[[ 24   0  12  27  -4]
 [-13  -6 -34   9   4]
 [  3 -14  -7  -5  11]] -> 24

[[211 387  64 371 642 156]
 [439 310 322 839 230 525]
 [370 484 888 676 797 413]] -> 211

[[29 49 50 23 79]
 [59 71 32 34 71]
 [30 42 49 28 77]] -> 29

[[208  14 172 181 160]
 [142  18 138 232 133]
 [255  93 178 145 122]] -> 208

[[7819 6146 8491 1814 2913 2214 6059]
 [1042 5216 4227 3244 4350 2198 4937]
 [2348 3899 8997 4385 1214 2338 2829]] -> 7819

[[58 85 74 34 73]
 [57 79 52 61 28]
 [49 78 90 22 81]] -> 58
---
[178 350 861  10 277] -> 861, 861

[76 43 11 23 37] -> 11, 76

[[-925  565   66   91 -185  308  102]
 [ 469 -668  479  754  289 -128 -214]
 [-349 -252  -48 -598   -3 -670  484]] -> 754, 754

[136 194  14 181  96  25 121] -> 181, 194

[3174 8248 4511 4660 5722] -> 4511, 8248

[ 325 -678  276 -565  666 -492 -466] -> -565, 666

[ 496 -537  844  -12 -837] -> 844, 844

[ 43  27 -44 -10  21] -> -44, 43
---
Input:
[[ -2.5  -5.3 -66.2  24.3  13.9]
 [-70.9  28.2 -35.4  -6.9  22.4]]
Output: -6.9

Input:
[[ 30.6 -34.5 -56.5  -8.0]
 [ 57.3  -2.6  29.6 -10.8]]
Output: 29.6

Input:
[[-60.4 -42.5   8.6  22.3  30.9 -29.8]
 [ 11.3  27.4  -7.5 -46.1 -38.7  28.7]]
Output: -38.7

Input:
[[-41.0  -5.1 -66.5 -40.1 -28.9 -12.0]
 [ 63.1  68.2   2.2  39.8   9.9  37.8]]
Output: 9.9

Input:
[[  4.9  14.4 -74.4  37.2]
 [ 36.8 -20.7 -45.4  -8.4]]
Output: -45.4

Input:
[[ 57.3  35.2  35.6   9.0  32.3  70.5]
 [ 74.7  37.9  40.7 -57.7  60.9  24.0]]
Output: 60.9

Input:
[[-14.4  46.5  21.9  33.0  61.9  37.3  -7.2]
 [ 24.4  63.5 -39.7 -10.6  31.8  43.7 -26.7]]
Output: 43.7

Input:
[[-32.2  -9.6 -22.9  27.9]
 [ 13.8  36.9  40.6 -62.0]]
Output: 40.6

Input:
[[-52.1  37.8 -68.2   4.9]
 [-32.5  61.7  10.7  59.4]]
Output: 10.7

Input:
[[-69.8  65.6 -63.9  13.7]
 [ 42.3  29.2 -25.5  75.6]]
Output: -25.5
---
-1.6	1.4	70.7	69.0	2.4	-0.1	0.7 Answer: 69.0

61.3	-18.4	10.0	-28.9 Answer: -28.9

-36.5	6.6	63.6	19.9	40.8 Answer: 19.9

45.1	-4.9	36.0	26.6	-56.1	-46.1	-60.2 Answer: 26.6

11.0	0.5	-21.3	-77.7	-28.0	6.1 Answer: -77.7

-24.0	28.9	-7.1	3.1	-65.6 Answer: 3.1

12.6	-11.7	16.2	-14.5	4.3	21.3	69.5
45.8	17.4	-50.6	67.5	27.3	6.5	-4.9
-23.5	-2.8	45.2	-54.0	-17.6	-14.7	3.4
Answer: -14.5

-39.5	58.8	-56.1	-38.5
75.2	68.7	-52.6	19.6
17.0	58.0	24.8	49.1
Answer: -38.5
---
[[ 23.7 -24.3  11.5  11.5 -12.4 -28.3  65.5]
 [-58.4  45.3 -23.9  26.4 -43.6  45.5 -52.9]
 [-17.4  14.4   1.4  -3.5 -12.4  33.2 -26.6]] 45.5

[[  5.0  59.8  72.4 -12.7  17.9]
 [ -5.4  20.4 -34.8  18.3  -0.5]] 18.3

[[ 46.1  36.4 -11.7  47.9]
 [ 57.0   6.2  -8.5  64.7]
 [ 68.1 -59.8  46.0  39.1]] -8.5

[[-22.0  50.8  44.2 -49.7 -70.9]
 [ 39.6  -8.1 -38.8  32.4  27.2]
 [ 13.5 -23.0 -29.9  56.6 -52.3]] 32.4

[[ 18.3  23.7  40.5   6.6]
 [-75.0 -76.3  39.9  58.6]] 39.9

[[-69.2 -12.6  42.2  72.7]
 [ 65.5  44.1 -27.2 -31.2]] -27.2

[[-49.5 -29.4 -16.5  33.0  52.1  38.3  -3.2]
 [-44.3  15.9 -16.9 -68.9   0.0 -53.1   0.0]] -53.1

[[-24.6  -5.1 -55.9  14.7 -34.8  27.1  21.8]
 [-17.3 -25.9 -19.1  34.9  27.9  14.4 -13.4]] 14.4

[[  9.8 -23.7 -42.4   7.3 -21.6  -0.5]
 [ -8.0  16.9  19.9  -5.8  24.1   0.5]
 [-10.0  24.1  58.6  -6.9  12.5   0.4]] 24.1
---
[[ 26.0  16.3 -24.1 -21.0   0.3 -21.9  14.4]
 [ 45.8  16.3 -35.3  -3.0  -1.4 -12.1  -0.3]
 [ -8.7  41.8 -62.3 -26.3  52.9 -22.5  43.6]]
43.6

[[ 49.0 -39.6  65.5  30.8  32.5  -9.0]
 [ 56.2 -32.4 -13.2  41.1  -7.5 -33.8]]
-33.8

[ 19.7  44.2 -60.6  51.4   3.8]
3.8

[ -9.2  20.6 -33.8 -69.8 -42.2 -10.6 -49.5]
-49.5

[[-13.3 -52.5 -53.8  20.2]
 [  2.1  53.0  34.0 -30.0]
 [ 12.4  77.6  69.7 -32.0]]
-32.0

[-44.4 -27.9 -51.8 -57.9  20.2  44.0]
44.0
---
 -2.3  -44.6  -56.1   -5.2   11.9  -41.0
 34.3   11.4   15.3  -38.8  -27.7   33.6
-28.4   44.1   42.2   24.1   13.7  -44.0
--> -41.0

 13.1   47.6   43.3   10.0   21.0    6.2
  5.9    1.0   19.8   -8.1    3.7   -2.3
 60.5   38.4   19.4   35.4  -15.8    7.4
--> 6.2

 61.8  -43.9  -62.8  -12.5
 53.4   52.7  -23.9   -2.4
 31.6   27.2  -28.6   51.5
--> -12.5

 47.6   16.7  -46.5  -52.4  -19.4   40.4
 58.7    2.7   36.9  -16.9   15.1   49.7
-41.7   15.7   -0.4   -2.2   56.9  -57.3
--> 40.4

 16.7  -24.5  -33.6    8.5  -45.0   -1.7   29.0
 34.4  -32.8  -49.0    3.1  -57.1   -2.2   34.7
 40.0  -30.7  -60.3    0.1  -61.1   -0.7   37.0
--> 29.0

 -3.2  -18.9  -47.6   67.2  -19.9  -35.8
 24.7   35.4   44.5  -51.0  -55.2   -6.2
 72.2   36.7   -4.3    3.1  -47.0   38.7
--> -35.8

-12.3   20.7  -49.8  -17.7    0.5   60.2  -29.7
 24.4  -37.1   14.2  -10.7    8.2   24.3  -52.3
-15.9  -48.9   -2.9  -55.0   19.4   20.3   50.2
--> -29.7

 40.9   41.4  -57.3  -49.6   28.8  -28.7   14.4
-44.0  -45.1   60.6   51.6  -15.3   25.1   -6.5
 45.2   44.5  -58.9  -52.3   31.0  -28.5   17.6
--> 14.4

 28.0   15.3    6.5    5.3  -14.5    6.1   13.5
 13.8  -78.5   29.6    1.2   20.1  -10.1    7.4
 -8.7  -13.1   33.7   47.7  -30.0  -13.0  -15.3
--> 13.5
---
[[6 4 5 6 3]
 [4 7 2 3 5]] ans = 6

[[ -13  403  646  132 -806]
 [ 163 -605 -417 -201  521]
 [ 311 -521 -585  412   58]] ans = -201

[[ 902  921   73   84]
 [ 886  597  204 -655]] ans = 73

[[609 264 234 657]
 [380 408 821 628]] ans = 234

[[204  75  16 167 236]
 [127 185 163 235 233]
 [148  89 143  74 154]] ans = 235

[[2694 9822 9133 4779 7416]
 [8551 1776 2318 7633 3753]] ans = 4779
---
[52.1 55.1 32.4  3.9 -6.4] yields 3.9

[[  0.5  57.9  58.0 -74.8 -33.3  -5.0]
 [ 68.3 -34.8 -46.1  59.6 -45.0 -45.8]
 [ -2.2  48.3  67.9 -75.8 -34.4 -12.7]] yields -33.3

[[-21.0  66.2 -14.8  -6.8 -72.4 -27.1  29.4]
 [  1.8  14.3  -9.0   5.1 -68.0 -37.1 -75.4]] yields -27.1

[-22.4 -66.3  -4.5  42.0  13.7 -32.5   7.4] yields -32.5

[[-77.1 -53.8 -11.3 -51.4  52.9 -21.0]
 [-61.0 -37.9  -8.1 -36.2  29.5 -12.4]] yields 52.9

[[ 44.4  35.9 -18.8 -55.7  -5.2]
 [-58.2 -26.9  26.4  72.2  25.2]] yields -55.7

[  9.0 -74.5  73.3  40.4   1.6] yields 40.4
---
Input:
 1.853   0.146  -1.824  -1.072  -0.312   0.408   0.851
 1.360  -1.397  -0.051  -0.664   0.139   1.990   0.063
-0.056  -1.391   0.841  -0.260   0.911   1.162   0.393
Output: 1.853, 0.393

Input:  0.9   1.7  -1.6  -1.4   1.5  -1.2  -0.1
Output: 0.9, -0.1

Input:  -33.50   118.60  -122.75   -36.14   -77.06    96.61   123.66
Output: -33.50, 123.66

Input:
-1.120  -0.712  -0.854  -0.976
 0.181  -1.773   0.125   0.928
 0.254  -1.640   0.397   1.220
Output: -1.120, 1.220

Input:  194.164    75.786   -83.491  -139.458     9.606   -64.842
Output: 194.164, -64.842

Input:   9.24   -8.96   16.97  -17.52
Output: 9.24, -17.52

Input:
 0.066   0.061   0.179  -0.097   0.193  -0.106   0.172
-0.047   0.106   0.040   0.080  -0.046   0.055  -0.024
-0.025  -0.024  -0.194  -0.110   0.058   0.123   0.166
Output: 0.066, 0.166

Input:
 0.9   1.2   0.7  -0.5  -0.1
-1.4   1.3  -1.5   0.6  -0.7
-0.2  -1.6  -1.9  -1.8  -0.9
Output: 0.9, -0.9

Input: -0.15  -0.10   0.00   0.19   0.03  -0.12
Output: -0.15, -0.12
---
[-15.5 -49.9 -25.3  44.9  -6.7  13.6 -63.1] ans = -15.5, -63.1

[[-58.5 -26.5  -0.8  23.5  10.0  46.0 -22.5]
 [-19.7  -0.2 -28.9   0.1   6.4  12.5  17.2]
 [-25.5   2.7   1.3   7.0 -19.4   4.9  26.9]] ans = -58.5, 26.9

[-22.2  57.2   9.0 -32.3] ans = -22.2, -32.3

[ 11.0  44.1 -31.1  59.7] ans = 11.0, 59.7

[76.8 -1.6 12.7 74.9 11.6 23.1] ans = 76.8, 23.1

[[-37.1  27.0   6.5 -76.6]
 [ 21.4 -32.2 -15.1  40.4]
 [ -4.8  18.4   3.1   1.3]] ans = -37.1, 1.3

[-72.3 -65.9 -53.3  43.7  40.8] ans = -72.3, 40.8

[-36.7   0.1  55.2  73.7] ans = -36.7, 73.7
